(in the rows, 128 means zero)
M: a few groups of rows, each row roughly a mix of its group's hidden directions
M (151 x 15)
[125 111 99 130 80 129 136 171 129 123 79 117 145 151 146]
[141 121 156 156 134 116 133 154 117 117 148 180 148 89 97]
[143 133 102 162 141 156 124 138 145 87 90 149 116 162 156]
[117 112 90 144 121 167 145 120 118 99 122 166 132 172 155]
[129 123 115 139 186 156 137 122 163 144 116 162 155 118 100]
[139 138 142 149 140 114 71 158 105 136 113 162 110 118 162]
[116 122 144 129 192 145 117 128 147 143 103 180 139 122 124]
[108 111 123 112 130 188 145 85 125 121 129 130 112 163 155]
[117 154 153 114 107 89 80 134 110 127 134 149 92 140 157]
[149 105 126 164 89 140 161 154 119 119 146 79 129 125 148]
[103 110 136 98 144 176 148 81 123 115 135 129 126 146 165]
[141 101 127 128 88 168 173 122 103 137 134 84 131 113 128]
[155 162 102 134 185 127 135 120 156 114 155 146 131 105 107]
[122 145 90 133 90 98 124 105 116 121 109 96 150 172 145]
[137 142 169 103 156 90 111 154 148 144 114 103 126 86 124]
[138 155 155 100 138 89 122 145 148 141 141 91 122 85 103]
[91 132 166 125 127 144 159 118 74 146 99 150 128 140 136]
[128 98 121 142 64 109 110 174 148 133 117 109 127 127 130]
[149 115 142 181 96 139 126 174 124 132 144 118 121 121 168]
[127 110 101 129 170 130 159 109 166 118 115 119 163 119 87]
[124 101 114 119 124 166 151 87 99 108 107 151 141 172 134]
[134 119 111 151 190 158 148 128 162 132 122 142 158 122 104]
[125 118 143 71 152 148 147 153 142 108 113 139 149 103 167]
[119 119 97 89 127 121 169 109 138 129 126 109 164 137 78]
[124 116 147 66 155 161 155 123 133 103 114 136 145 122 158]
[135 101 101 161 111 134 131 112 96 113 88 155 155 166 120]
[107 123 105 161 124 172 124 102 127 124 152 149 108 170 161]
[138 113 164 126 164 154 126 148 141 137 156 163 111 82 109]
[124 146 126 125 134 107 102 94 139 98 158 76 113 130 166]
[147 105 122 151 81 134 163 143 109 114 137 73 126 128 140]
[113 136 112 131 88 101 115 89 115 116 117 87 135 171 149]
[107 132 114 103 118 151 122 103 131 140 111 78 102 157 173]
[121 128 89 188 112 144 113 136 126 129 141 158 106 165 142]
[129 133 99 110 108 139 174 108 144 113 142 85 150 130 85]
[127 153 129 163 128 91 96 173 153 149 151 118 106 106 135]
[146 131 83 129 99 105 97 120 158 117 138 77 131 138 150]
[145 108 145 122 158 158 125 166 157 143 147 151 107 83 111]
[143 81 129 167 176 146 152 149 126 150 112 140 145 124 140]
[147 112 150 186 116 133 120 162 121 122 136 117 105 121 176]
[123 93 162 154 172 159 136 123 141 155 114 163 121 116 150]
[126 118 152 81 152 139 136 166 149 118 100 135 148 104 168]
[138 137 94 119 91 129 160 118 137 103 139 76 147 126 93]
[113 115 148 77 148 171 156 109 132 105 129 134 137 124 167]
[131 112 94 178 106 140 122 126 106 118 103 156 130 176 135]
[101 138 128 70 162 126 118 95 127 138 106 161 141 131 102]
[127 124 93 98 132 130 170 107 135 119 119 100 162 131 78]
[114 131 113 138 79 106 117 96 104 117 113 95 142 170 150]
[135 112 138 149 90 97 92 147 147 98 160 94 124 113 149]
[124 121 106 108 112 139 181 121 153 121 141 93 161 125 87]
[121 120 99 136 117 180 144 89 116 108 146 148 120 170 144]
[117 119 124 155 110 147 129 61 95 136 156 123 113 151 117]
[135 147 143 116 187 146 128 91 135 143 167 144 108 113 107]
[136 144 133 103 196 153 144 119 143 145 140 155 112 112 105]
[148 155 122 127 195 127 130 109 150 107 167 129 118 112 116]
[147 128 148 181 99 132 115 162 124 115 141 110 104 117 170]
[120 116 112 149 77 119 134 157 107 102 87 118 155 145 155]
[112 118 142 83 147 173 156 98 129 102 132 131 131 131 168]
[101 122 115 145 125 171 128 74 124 133 160 126 98 154 150]
[145 107 154 133 155 155 128 168 146 135 151 159 114 83 109]
[149 131 113 140 119 80 116 183 134 134 104 134 155 106 99]
[134 139 147 151 137 115 71 144 104 130 116 160 100 127 170]
[136 108 75 159 100 138 128 137 106 128 120 165 144 163 108]
[115 150 114 121 118 107 106 80 136 105 138 80 118 153 160]
[131 128 144 149 145 118 71 145 108 135 112 165 111 124 173]
[141 99 132 134 108 147 114 177 167 157 136 137 109 89 111]
[150 81 114 173 133 150 162 156 127 136 123 106 158 116 139]
[132 132 161 157 124 123 83 134 113 132 123 155 87 127 175]
[105 171 132 85 110 123 109 80 147 113 138 134 109 127 103]
[139 135 157 170 110 128 90 147 119 119 133 134 91 121 178]
[135 146 142 114 181 142 126 91 142 150 166 142 105 107 103]
[129 115 103 135 172 151 166 108 163 121 122 120 161 125 91]
[114 114 110 137 112 172 141 72 101 122 149 137 118 163 136]
[134 130 141 93 149 121 130 187 155 115 104 136 148 103 162]
[115 151 104 113 153 138 168 104 101 140 84 142 143 164 120]
[123 108 126 94 141 174 162 88 115 97 119 147 146 146 140]
[138 135 135 107 192 155 142 138 151 142 140 156 109 101 107]
[123 85 158 151 170 167 144 119 141 150 115 147 128 106 148]
[157 147 114 137 166 108 137 131 139 122 151 171 153 113 82]
[131 91 154 162 171 166 140 125 141 153 113 156 124 110 145]
[115 122 134 102 139 166 113 106 145 140 134 84 85 131 168]
[149 126 141 185 96 130 115 166 126 115 142 113 110 124 169]
[121 132 97 182 114 156 123 104 120 123 152 145 93 164 129]
[129 144 123 151 104 118 125 88 116 150 162 100 104 136 76]
[138 137 76 106 122 131 107 108 165 129 124 82 120 155 150]
[118 119 117 150 110 148 135 61 99 136 152 125 120 155 102]
[110 154 114 98 160 143 164 104 98 150 91 135 134 157 137]
[151 118 145 149 147 118 133 152 130 116 148 180 148 96 83]
[141 110 99 148 160 160 165 133 153 123 122 111 171 114 100]
[121 109 130 109 152 153 124 158 145 115 85 147 138 133 186]
[105 139 150 101 177 131 108 119 140 153 118 186 127 130 122]
[148 152 120 157 117 73 100 168 136 146 135 115 123 108 103]
[122 124 98 158 101 153 136 77 103 125 158 135 123 163 108]
[125 162 109 110 169 138 124 76 140 123 143 96 107 147 149]
[146 109 145 136 152 144 139 175 142 135 137 171 127 90 94]
[107 139 106 112 104 125 146 108 100 153 91 113 138 184 137]
[126 90 160 159 170 164 139 122 140 148 111 155 122 114 151]
[122 108 126 148 58 97 104 147 128 114 123 100 138 138 145]
[113 134 145 93 172 176 147 121 125 167 120 140 99 124 133]
[146 110 148 134 147 138 131 178 144 133 143 170 128 83 101]
[142 134 92 179 96 109 110 128 115 143 136 132 126 158 85]
[133 149 131 118 53 122 123 127 103 118 144 96 104 129 137]
[148 85 139 151 92 116 89 137 151 101 154 102 121 109 126]
[119 136 106 121 169 132 140 88 173 114 117 136 146 125 82]
[144 118 117 139 120 136 124 194 137 115 99 167 157 126 152]
[145 109 126 96 133 151 158 91 102 99 99 141 161 146 106]
[143 133 113 150 113 89 142 140 113 121 119 169 174 134 86]
[130 90 150 155 156 169 166 109 151 123 113 110 124 97 128]
[109 129 121 146 123 166 127 75 125 142 166 119 90 155 123]
[129 99 104 115 140 147 177 91 140 135 119 105 151 118 88]
[142 118 117 121 127 117 123 192 137 115 89 153 163 116 152]
[122 128 134 161 82 83 112 113 110 87 130 108 150 127 143]
[119 117 170 64 150 143 142 104 131 135 120 104 140 106 141]
[111 144 105 122 104 117 125 81 110 126 109 90 133 175 153]
[134 144 93 114 82 114 144 111 128 97 141 78 136 136 101]
[153 95 143 170 126 145 145 175 96 143 124 115 123 121 162]
[136 135 145 121 173 125 109 109 161 98 170 111 102 97 134]
[122 122 148 70 157 162 148 124 137 106 129 136 140 119 172]
[126 107 96 120 160 120 162 99 158 129 113 125 159 131 80]
[144 107 150 133 141 141 131 178 140 137 137 174 131 84 103]
[123 133 181 97 163 113 122 115 141 140 134 104 123 78 133]
[138 130 142 162 113 94 138 147 105 122 136 175 162 113 89]
[124 117 167 64 148 118 140 127 134 135 105 106 158 104 134]
[130 147 163 144 112 120 94 171 105 121 130 141 100 134 176]
[128 143 111 186 113 94 99 128 127 156 144 116 100 137 97]
[118 112 104 178 115 162 123 115 115 119 121 160 118 170 156]
[103 149 142 124 142 132 117 153 161 139 175 120 100 103 172]
[128 116 167 142 126 122 135 142 104 136 134 189 147 102 90]
[132 143 87 111 100 126 152 110 138 98 139 83 152 133 92]
[142 103 106 118 112 150 129 182 168 165 110 131 116 113 111]
[149 80 113 179 160 140 157 147 127 132 115 119 150 132 143]
[112 152 156 102 150 110 123 144 156 142 170 105 105 88 143]
[120 117 145 73 148 158 149 135 139 106 112 130 143 110 176]
[132 99 134 90 133 163 155 85 102 112 98 137 152 144 115]
[144 104 142 142 126 133 140 180 128 140 122 173 141 87 99]
[127 123 155 75 157 137 145 147 141 106 113 135 153 100 167]
[146 100 107 153 149 162 180 136 142 132 125 104 159 117 103]
[141 115 151 120 165 159 127 161 158 143 153 151 101 91 110]
[129 126 90 159 98 142 131 83 100 125 150 132 121 168 106]
[138 138 156 112 142 80 114 166 147 150 116 109 139 87 106]
[132 115 93 168 102 119 129 172 114 114 113 171 153 142 133]
[115 146 94 109 132 129 162 120 109 151 83 123 139 180 126]
[135 132 107 183 100 106 111 115 112 150 134 123 111 146 80]
[156 136 115 145 149 99 142 143 129 122 138 173 161 113 77]
[114 161 138 92 81 108 87 102 108 121 125 137 100 131 135]
[128 122 157 139 160 126 93 146 106 153 110 177 106 128 161]
[151 142 141 102 135 73 128 155 128 131 116 112 148 91 90]
[110 147 158 104 150 120 95 120 123 156 125 186 100 138 135]
[144 109 159 133 159 144 119 154 154 123 161 153 109 82 106]
[139 91 135 130 95 153 173 127 93 133 130 80 122 121 141]
[110 115 146 86 151 182 151 97 136 113 134 132 125 127 161]
[120 103 153 138 185 137 119 143 134 155 109 177 136 125 146]
one row of each group, then the others: which group is each in?
[112 139 109 133 88 106 118 91 108 117 113 90 139 171 153]  (97)
[99 173 141 80 121 116 91 100 131 118 134 154 112 142 126]  (108)
[108 153 131 157 131 109 105 165 159 148 169 122 97 113 155]  (105)

[130 111 100 134 126 124 128 180 128 108 92 165 155 137 164]  (105)
[109 113 128 98 140 182 153 85 122 108 136 139 128 149 159]  (105)
[113 113 161 113 136 166 107 130 148 132 147 105 82 101 162]  (97)
[110 119 143 107 134 173 115 118 142 137 127 90 82 124 170]  (97)
[143 110 131 168 118 169 167 117 154 109 130 88 126 102 121]  (108)
[125 148 128 139 118 127 125 75 120 143 178 98 97 127 97]  (105)
[140 137 130 135 152 133 98 97 159 97 166 104 107 89 147]  (97)
[132 122 87 170 99 131 126 120 109 137 136 150 132 175 92]  (105)
[135 122 102 141 168 156 157 131 163 132 120 137 171 120 88]  (108)
[141 144 96 124 73 123 146 117 122 106 146 77 130 131 104]  (108)
[143 135 97 148 141 164 133 101 132 84 106 142 103 169 142]  (105)
